Here are some rows, each followed by its group. Groups can overlap.
[-28.   0.  37.  10. -11. -11.  10.   4. -35.  49.  13.  14.  10.  14.
 -13. -39.  22.   8. -17.  46.  13.   9.  -3.  11.  21.  32.] q102
[-21. -20.  12.  -7.   3.  36. -32. -18.  28.  28. -15. -17. -20.  10.
  19.  13.  20.  14. -37. -16. -31.   4.  30.  -7.  18.  11.] q404
[-15.   1.  37.   6.  -3.  -7.  21.   2. -27.  51.  12.  10.  20.  17.
 -10. -41.  21.  13. -13.  47.  12.   2.  -1.  11.  29.  34.] q102
[ 24. -21. -48.  19. -25.  -2.  -4.  -2.  10. -32.  16. -34.  -3.  40.
  41.  10.  18. -10.  11.  -9. -16.  38. -32.  25.   1. -41.] q404
[ 15.   6.  11. -28.  22.  41. -17.  20.  -5. -29.  -9.  38.  -5.   7.
   7.  17. -26.  20. -23.  -8.  24. -20.  52.  -8.  -8.  12.] q49
[  6. -21. -39.   2.  -9.  24.  -2.   9. -36. -12.   8.  -3.  10.   5.
   0.  23. -27.  11.  20.  -4.  -9.  26.  -9. -20. -76.  -6.] q102
[-26.   9.  33.  20. -17. -40. -12.  25. -36.  19.  40. -27.  36.  11.
   2. -33.  31.   3.   3.  33.   9.  27.  -3. -18.  15. -18.] q602
[  8.   5.  -4.  33. -23.  -9. -22.   3.   2.  -8. -24. -32. -31. -12.
  27. -19.  18.  22. -14.  22. -21.  -2.   7.  21. -19. -10.] q656
[ 15.  10.  11.   4.  29.  42. -46. -28.  12.  17. -11.   0. -33.  18.
   4.   5. -14.   8.  -9.  -5.   2. -11.  32.  13.  -1.  -9.] q940
[ -7.  25.  -5.  -7.  15.  -7.  -3.  41. -26. -18.  34.  15.  -9. -39.
   3.   2. -19.  18.   2.  -5.  26. -30.  43. -26. -25.   0.] q165
[ 30.  22.  -4. -20. -19. -13.  15. -43. -18.   3.  19. -21.  -8.   4.
  41. -26.  28.  -5.   4.  10. -20.   3. -12.  14.  20.  -7.] q49
[ -3.   2.  13.   7. -33.  24. -30.  -2. -53. -43.  -3.  -1.  -8.  -7.
   7.   8. -29.   4.   0.  27.  26.  12. -13. -22. -33. -29.] q940
[-49.  -2.  18. -76. -19.  23.   3. -33.  20. -37. -34.  16.  24. -51.
  21.  21.  -3.  -1. -41. -11.  22. -43. -23. -14. -23. -25.] q165
[-18.  17.  28.  33. -31. -49. -12. -18. -10.  10.  21.  -7.  31.  -4.
 -32. -32.  15. -14.  -7.  21.  24.  21.  26. -11.  13.  13.] q114
[-26. -10.  22.   5. -28.   9.  24.   6.  13.  25.  -8.  27.  27. -11.
 -17.  -3. -10.  -3.  -1.  32.  15. -11.   5.  14.   7.  44.] q49
[-19.  19.  19.  33. -33. -53. -21. -25.  -6.   9.  23.  -4.  28.   1.
 -36. -30.   9. -16.   2.  27.  22.  23.  24. -11.  10.  18.] q114
[ 21.  26.   1. -23. -11.  -5.   5. -32. -25.  -5.  23. -23. -15.  12.
  40. -21.  33. -12.   0.   9. -29.   5.  -9.   1.  18.  -9.] q49
[ 12.  12. -37.  -4.  27.  -4. -22. -16. -10. -42.   7.  -7. -28.  11.
  23.  25.  46.  20. -28.  15.   3.   2.   2.  32.  15. -12.] q404
[-50. -26.  33.  -9.  41. -11.  46. -21. -28.  30.  38.  17.  22. -60.
 -11. -16. -15.  12. -17.  39.  50. -25. -15. -24.  26.  25.] q404
[ 32.  28.  23.   4.  23.   6.  28.  29. -12. -16.  42.  53. -17.   3.
  -8. -17.   1.   9. -16.  20.  17.  -3.  -2.  35.  24.  14.] q114
[ 36.  26.  25.  28.  39.   0.  12.  36.  -7.  -6.  24.  51. -14. -20.
 -36.  -5.   2.  41. -18.  26.  26. -18.  22.  30.   6.  37.] q114
[ -7. -19.  19.  22.   1. -10.  28.  -3. -11.  14. -12.  10.  25. -34.
 -46.  -3.  -1. -25.  17.  16.  13.  18. -21.  -8. -19.  -5.] q114
[ 15. -21.  34.  23. -36. -21.  13.  37.  42.  44.   9.  -3.  20.   6.
 -29.   4.  10. -20.  33.  20. -33.   2.   4. -16. -20.  27.] q49
[ 14. -15.  19.  12.  17.  18. -51.   0.  16. -15. -19. -28. -25.  18.
   2.  17. -13.  25.  -4. -15.  -8. -14.  31.   9.   8. -14.] q102
[  7.   2.  -6.  28. -22. -15. -22.   7.   2. -11. -26. -36. -26. -14.
  30.  -9.  21.  30. -10.  21. -23.   0.  -3.  23. -13.  -8.] q656
[  9.  13.   8.  36.   3.   4.  -6.  22. -15. -25.  -6.  -9. -11. -30.
 -39.  21. -34.  10.  28.   4.   9. -21.  12.  13. -16. -16.] q49
[  5. -11.  11.  12.  23.  25. -59.  -8.   8.  -7. -12. -22. -32.  14.
  -2.  14. -10.  27.  -3. -20.  -3.  -7.  29.  14.   2. -19.] q102
[ 32.  -3.  -7. -20.  20. -15.  34.  35.  -3.  23.  12.  27.  28.   6.
  -9.   6.  -2. -14.  38. -16.  12.  10. -14.  -2.   8.  25.] q656
[-18.  36. -25.  -1.   2.   5. -11. -48. -12.  14. -17.  15. -22. -14.
 -24.  -8.  -8. -38.   5.  23.  -2.  19.  14. -35.   1.  -6.] q102
[  7. -21.  -5.  34. -10.  -8.  13.   2. -10.  12. -25. -10.  24. -32.
 -39. -22.  -5. -19.  14. -12.   0.  -5.   5.  -3. -25. -13.] q165
[ 11.  -9.  13.  17.  13.  23. -57.  -5.  18.  -8. -17. -32. -29.  17.
  -1.  18. -10.  27.   1. -20.  -6. -19.  26.  16.   5. -21.] q102
[ 10. -22. -18.   0.   5.  31.   9.  12. -31.  -8.  11.   7.  25. -19.
 -29.  32. -15.   6.  29.  10.   3.  14.   0.  11. -69.   4.] q49
[  5. -15.  14.   0.  11.   1. -36.  -3.  19.  21.  -6.  -9. -65.  20.
  15.   2.  -4.  26. -42. -41. -56. -16.   2. -18.  -3.  40.] q404
[ 10. -21.  -3.  40. -22.  -9. -22.  10.  -2.   8.  -1. -30.  -7.  31.
  23. -37.  20.  16.  -3.  16. -12.  17.  16.  18.  12.  21.] q656
[ 57.  18. -21. -14.  44.  24. -22. -35.   4. -21.   8.  -8. -44.  20.
  -3.  11.  28.  30. -48. -10.   9. -16.   4.  33.  53.  -4.] q404
[  9. -21.  -6.  49. -15. -26. -20.   8.   2.   5.  11. -22.  -9.  34.
  13. -33.  19.  23.   2.  12. -10.  18.  14.  22.  14.  27.] q656
[ -8.   5.  -2.   3. -26. -40.  32.  11.  -2. -18.  -2.  12.  14.  29.
  25.  -9.  -3.  23.  13.  13.   5.  21. -20.  29.  -7.   5.] q656
[  3.  21. -36.  -3.  32.  -3. -19.  -9.  -6. -30.   4.  -8. -32.  18.
  29.  16.  48.  21. -29.  16.   2.   3.   6.  26.  16.  -7.] q404
[ 13.  11.  13. -25.  22.  45. -24.  25.  -6. -23.  -6.  29.   0.  14.
   2.  11. -20.  25. -20. -18.  18. -29.  44. -23. -13.  16.] q602
[ 12.   1.  12. -30.  23.  49. -27.   7.  -2. -29. -12.  28.  -3.  16.
   4.  12. -16.  24. -19. -12.  22. -20.  54. -19. -15.  11.] q602
[ -5.  -7.  53. -16. -27. -21.   1.   9. -17.  -2.  10.  -9. -22.  -6.
  47. -40.  29.  -9.  -6. -17. -39.  -1.  15. -18.  -3.  12.] q102
[ 10. -11.  35.  21. -34. -21.   4.  29.  54.  36.   4.   8.  19.  -1.
 -32. -16.   1. -21.  31.  30. -39.   5.   6. -27.  -4.  26.] q49
[-24. -25. -33. -11.  10.  -1.  41.   6.  -2. -10.  42.   6.  23. -24.
 -14.  10. -18. -12.  36. -23. -13.   1. -26.  21. -30. -18.] q602
[  5.  -2.  -4.  35.   6.  -1.  -1.  20. -10.   0.  -6.  -9.   6. -18.
 -49.  22. -33. -25.  28.  13.  10.   7.   7. -13. -23.   7.] q602
[ 11. -16.  10.  18. -17. -17.  31.  21.   0.   4.  -9. -15.  29.   7.
 -26.  -7. -18. -41.  40.   8.  -6.  24. -16.  -4. -23.  10.] q404
[-22.  -4.  30.  13.  -1. -13.  17.   5. -38.  48.  19.  18.  14.  16.
  -9. -47.  21.  16. -14.  49.  13.  -1.   2.  22.  22.  49.] q102
[ 22. -18.  30.  25. -33. -25.  14.  32.  52.  42.   1.  -2.  19.  -7.
 -29.  -9.   5. -14.  34.  20. -37.   9.   8. -15. -10.  32.] q102
[-29.   7.  32.  -9.  13.   9.  14. -28. -25.  26.  -3.  30.   9. -30.
 -15.  -3. -11. -19.   6.  16.  59.  -4. -32.  -8.  12.  -5.] q656
[ 24. -26. -37. -30.  29.  32.   1.   4.  35. -21.  26.  13.   4.  29.
  39.  10.  27.   7. -30. -32. -12.  -4.   7.  25.  32.  -7.] q656
[-23.   6.  32.  15. -35. -14.  -7.  25.   3.  -9.  10.  -8.  52.  -6.
   2. -12.   6. -11.  18.  10.   9.   8.   1. -23.   3.  -8.] q602
[  0. -28. -34.  -2.   2.   4.  -8.  23.   1. -28.  30. -32.  16.  28.
  36.   7.   7. -22.  26. -29.  -6.  33. -40.  22.   0. -52.] q102
[  2.  19. -23. -32.   5.  34. -14. -59.  14. -18. -23. -30. -34. -20.
  36.   2.  28.   5. -39.   0. -26. -36.   7.  17.  22. -19.] q602
[-17.  24.  14. -19.  31.   8.  20. -31. -24.  22.  -4.  29.  -4. -26.
 -21.  -1.   1. -10.  -1.  31.  27.   1. -35.  -2.  27.   4.] q114
[-51. -48. -18. -21.  13.  39. -21. -27.  17.  20.  -4. -19.   4.   9.
  32.  24.   1.  19.  -8. -29. -22.  -2.  16.  -6. -12.  -6.] q404
[-27.  13.  42.  12. -29. -18.  -7.  26.   8.  -4.   9. -15.  42. -18.
  -4. -14.  10. -11.  16.   6.   5.  15.   1. -25.   2.  -7.] q602
[-19. -21. -28. -11.   2.   3.  36.   0.  -8.  -8.  41.   6.  25.  -9.
  -9.  15. -21. -14.  32. -24. -15.   1. -20.   9. -32.  -9.] q602
[ 15. -28. -39. -53.  51.  19.   6.  -4.  30.  12.  32.  30.   0.  20.
  18.   4.  21.   5. -17. -44. -15.   3.  14.  16.  -8.  -7.] q114
[ 10.   4. -15. -39.  17.  21. -24. -16.  39. -25. -44.  -5. -14. -12.
  33.  15.  15.  13. -27. -16.   8. -28.  22.  12.  -4. -20.] q165
[-25.   7.   1.  26.  15.  -7. -16.  25. -13.   9. -12.  -6.  -8. -14.
 -26.  29. -30.  -2.  30.  -2.  33. -11.   6.   0.  15.   3.] q49
[ 14. -37. -43. -60.  47.  35.   2.  -4.  35.   8.  36.  25.   9.  25.
  33.   7.  25.   1. -16. -46. -24.  13.  16.  15.   3. -12.] q656
[ -8.  -4. -30. -13.  10.  -5.  37.   3. -13.  -5.  39.   3.  23. -17.
 -13.  20. -25. -15.  35. -10. -10.  -4. -22.  12. -42. -16.] q602
[ -4.   2.  -8.   0. -51. -36.  37.  -4.   9. -21. -30.   0.  15.  28.
  17.  17.  13. -10.   9. -18.  16.  23. -34.  34. -16. -24.] q165
[ 35.   0.   9.   1.  20.  28. -31. -23.  20. -11.   7.   1. -34.  20.
  16.  19.  14.  30. -46. -20.  45.  -9.   3.  21.  50.  -9.] q404
[-32.  -7. -26.  35. -37.  -4. -12.  19.  -6.  19. -24. -28.  -4.   6.
  10.   5. -37. -36.   8.  10.   8.  21.  12. -50. -16.  -9.] q656
[-12.  -3.  -8.  32. -34. -21.  -7.  32.  -2.  28. -14. -13. -52.  -4.
   7. -12. -23. -14. -29. -16. -36.   1.  -8. -61. -36.  41.] q940
[ 22.  29.  22.   1.  26. -13.  32.  25.   3. -20.  43.  61. -17.  -4.
  -1. -11.  -3.  12. -15.  16.  12.   7.  -1.  37.  29.  13.] q114
[  1.  -8.  19. -25.  -3.  17. -26. -25.  38.  -4.   2. -24. -24.  32.
  29.   5.  22.   3. -24. -27. -27.   4.   2.  14.  34. -12.] q114
[-34. -11. -13.  -8.  22.  -7.  36. -37. -15.  26. -12.   4.   6. -51.
  -5. -23.  19.   5. -18.   7.   9. -31.  -4. -22.  29.   2.] q940
[-17.  27.  12. -13.  28.   5.  15. -37. -30.  28. -12.  27.  -5. -29.
 -28. -10.   2. -16.   4.  25.  24.   0. -28.  -4.  25.   3.] q114
[  2.  22. -31. -19. -32. -36.  37. -14.  -7. -31. -43.  -2.   3.  30.
  25.   0.  20.   1.  11.  -4. -17.  35. -19.  26.  -1. -18.] q656
[ 50.  18. -20. -19.  48.  19. -22. -33.   6. -25.  11.   1. -44.  27.
   2.  10.  26.  27. -45. -12.   5. -14.  11.  28.  52.  -1.] q404
[ 10.  23.   8.  24.  17. -30. -25.  32. -21.   4.   3.  -3. -35. -10.
 -32.  22. -57.   4.  22. -24.  11. -26. -23. -19.  -4.  26.] q602
[-30.  21. -33. -36. -12. -25.  23. -21.  10.  -2.   3.  23.  -9.  18.
  17.   7. -28. -28.  11. -28.  28.  38. -19.  21. -23. -45.] q165
[ 29.  32.  21.  -5.  19.  -6.  34.  27. -10. -14.  34.  60. -14.  -3.
  -1. -16.   4.   9. -11.  19.  15.   5.  -7.  35.  35.  17.] q114
[-27.  20. -39. -28. -19. -27.  25. -23.  12.  -2.   3.  24.  -5.  10.
  19.  11. -23. -33.  20. -34.  35.  38. -24.  17. -16. -44.] q165
[-53. -25.  29. -12.  38. -11.  40. -17. -23.  41.  35.  19.  19. -73.
  -5. -17. -19.  20. -12.  39.  57. -22. -24. -22.  31.  32.] q404
[ -8.  56. -18.  10. -24. -48.  11. -16. -15. -26. -17. -25. -13.  10.
  -5. -26. -10.  15.  36.  19. -32.  24.   1.  12.   7. -10.] q404
[  0. -19.   8.  -4.  11.  12. -43.  -4.  24.  22.  -3. -12. -56.  22.
  16.   0.  -4.  24. -43. -42. -55. -13.   4. -21.  -8.  37.] q404
[ 37.  -3. -14.  35. -19.  15. -25.  27. -42. -31.  -6. -10.  -9.  13.
 -15.  15. -28.  -7.  20.  -5.  -4.  30.  -3. -31. -47. -13.] q102
[ -2.  17.   2.  34.   2.  -1.  -8.  19. -16. -20.  -8.  -5.  -6. -19.
 -36.  18. -25.  11.  25.  16.  15. -29.   8.  17. -13. -10.] q49
[-33. -23. -30. -30. -36.  -6.  36.  34.   3. -25.  21.   4.  63.  -4.
  14.  16.  23. -11.  -8. -13.  20. -12.  -1. -22. -20.  15.] q404
[  3. -20.   3.  35. -16. -17.  19.  -8. -16.   1. -22.  -8.  25. -29.
 -43. -22.  -3. -21.  18.   0.   0.  -3.   7. -11. -28. -14.] q165
[  1.  -8.  28. -22.  -7.  22. -27. -17.  37.   3.   5. -14. -23.  32.
  28.   0.  18.  -2. -18. -28. -34.  10.  15.  15.  36.  -5.] q114
[  9. -23. -34.   8.   4.  14.  -1.  18.   8. -34.  33. -30.  14.  13.
  33.   8.   9. -26.  23. -27. -13.  25. -41.  19.   2. -51.] q102
[  8. -14. -36.   5.  -6.   8.  -4.  20.   7. -26.  30. -31.   3.  23.
  38.   7.  10. -19.  22. -30. -11.  29. -37.  24. -10. -48.] q102
[ 15. -16.  12.  15. -12. -12.  20.  16.  -2.  11. -13. -16.  35.   6.
 -24.   5. -16. -39.  48.  -7. -11.  16. -14.  -6. -21.  11.] q404
[ 10.  23. -18. -42.   6.  27. -18. -62.  10. -16. -22. -30. -37. -25.
  30.   1.  26.  11. -45.   0. -25. -36.  10.  18.  18. -11.] q602
[ 13.  -7.  28.   7. -47. -26.  18.  30.  16. -39. -10. -17.  22.  15.
  31.   3.  -1. -21.  20. -33. -28.   0. -67. -20. -42. -36.] q49
[ 21. -40. -37.  -4.  43.  35. -18.  10.  33. -17.   6.  12.   1.  25.
   7.  29.  15.  43. -38. -20.   0. -12.  34.  23.   8.  14.] q165
[ 33.  43. -17.  11.   6.  33. -22.  -1. -42. -25. -14.  19. -34.  18.
   1.   2. -19.  -6.   0.  34.  -9.  12.  15. -22. -27. -14.] q102
Which 4 groups are nearest to each row below, nearest first, going by the distance to the centre of the group?
[ 13. -19.   7.  15. -10. -19.  21.  22.  -4.  16. -19. -18.  32.   3.
 -23.  -2. -16. -41.  44.   5. -13.  25. -18.  -8. -25.   7.] ~ q49 q102 q602 q656
[-47.  -8.  15. -74. -29.  27.   1. -28.  27. -47. -42.  15.  27. -49.
  13.  18. -10.   3. -43. -12.  20. -45. -11. -16. -21. -23.] ~ q165 q602 q940 q404
Which 5 groups are nearest to each row below, nearest first, going by the average distance to the group's rows?
[ -3. -21. -18.  -5.   8.  32.   2.   5. -21.  -3.   9.   9.  26. -17.
 -24.  38. -15.   8.  34.   5.  11.   3.   7.   1. -64.   0.] ~ q49 q602 q165 q102 q940
[-20. -20.  20.  -5.   2.  34. -41. -23.  32.  23. -16. -22. -19.  12.
  20.  12.  19.  12. -36. -14. -38.   5.  27.  -3.  25.  18.] ~ q404 q940 q656 q102 q114
[-23.   9.  41.  23. -36. -22.   9.   7.  19.   5. -10.  -1.  45. -12.
 -23.   1.   9.  -1.   6.  38.  11.  10.  13.   0.  19.  21.] ~ q49 q114 q602 q656 q102
[ 41.   8. -22.  32. -14.  22. -25.  36. -49. -29.  -3. -13.  -9.  14.
 -13.  18. -38.   2.  30.   1.   0.  27.  -1. -27. -45. -19.] ~ q102 q49 q940 q602 q656
[-39.  -2. -38. -16.  -7.  -4.  42.  27.  -5.   4.  29. -12.   7. -24.
   3.  25. -39.  -2.  55. -24. -39.  11. -12.  15. -39. -12.] ~ q602 q49 q165 q656 q102
[  1. -35. -20. -17.   9.  18. -10. -14.  27. -20.  14. -31.   3.  36.
  35.  24.  18.   5. -12. -36. -30.   3.  -6.  34.  22. -20.] ~ q656 q404 q102 q165 q602
[-15.  -6.  31.  13.  -3. -10.  14.   0. -25.  57.  25.  11.  16.  11.
 -13. -43.  22.  12. -16.  47.  12.   5.  -4.  23.  22.  36.] ~ q114 q102 q656 q49 q940
[  7. -21. -27.   6.  -4.   5.  -6.  23.  12. -27.  18. -25.   6.  13.
  32.   4.  19. -30.  25. -38.  -4.  28. -36.  17.   1. -52.] ~ q102 q656 q165 q602 q49
[ 14.  12.  28. -10.  18. -21.  36.  30.  -4.  32.  10.  33.  13.  21.
  -1. -14.  13.  15.  -1.  13.  18.  12.  -8.  23.  34.  47.] ~ q114 q656 q49 q102 q602
Which 4 groups are nearest to each row below, nearest first, going by the distance to the group's nearest row?
[ 25.  33.  23.  -6.  20.  -4.  35.  28.  -3. -12.  36.  52. -20.   8.
  -1. -10.   6.  15. -16.  17.  23.  10.  -2.  33.  27.  14.] ~ q114 q656 q102 q49
[ -3.  12. -36. -43.  -9. -38.  37. -23.  -5.   0. -31.   9.   9.  25.
  11.  -4.  10.   0.  18.  -5. -25.  29. -28.  19. -24. -23.] ~ q656 q165 q404 q49
[-30.  29. -20. -11.   9.  -3.   6. -19. -16.  29.  -4.   2.   5.   5.
 -21.   2.   3. -30.  14.   9.  15.   1.  -7.  -1.  34.  20.] ~ q114 q102 q656 q49
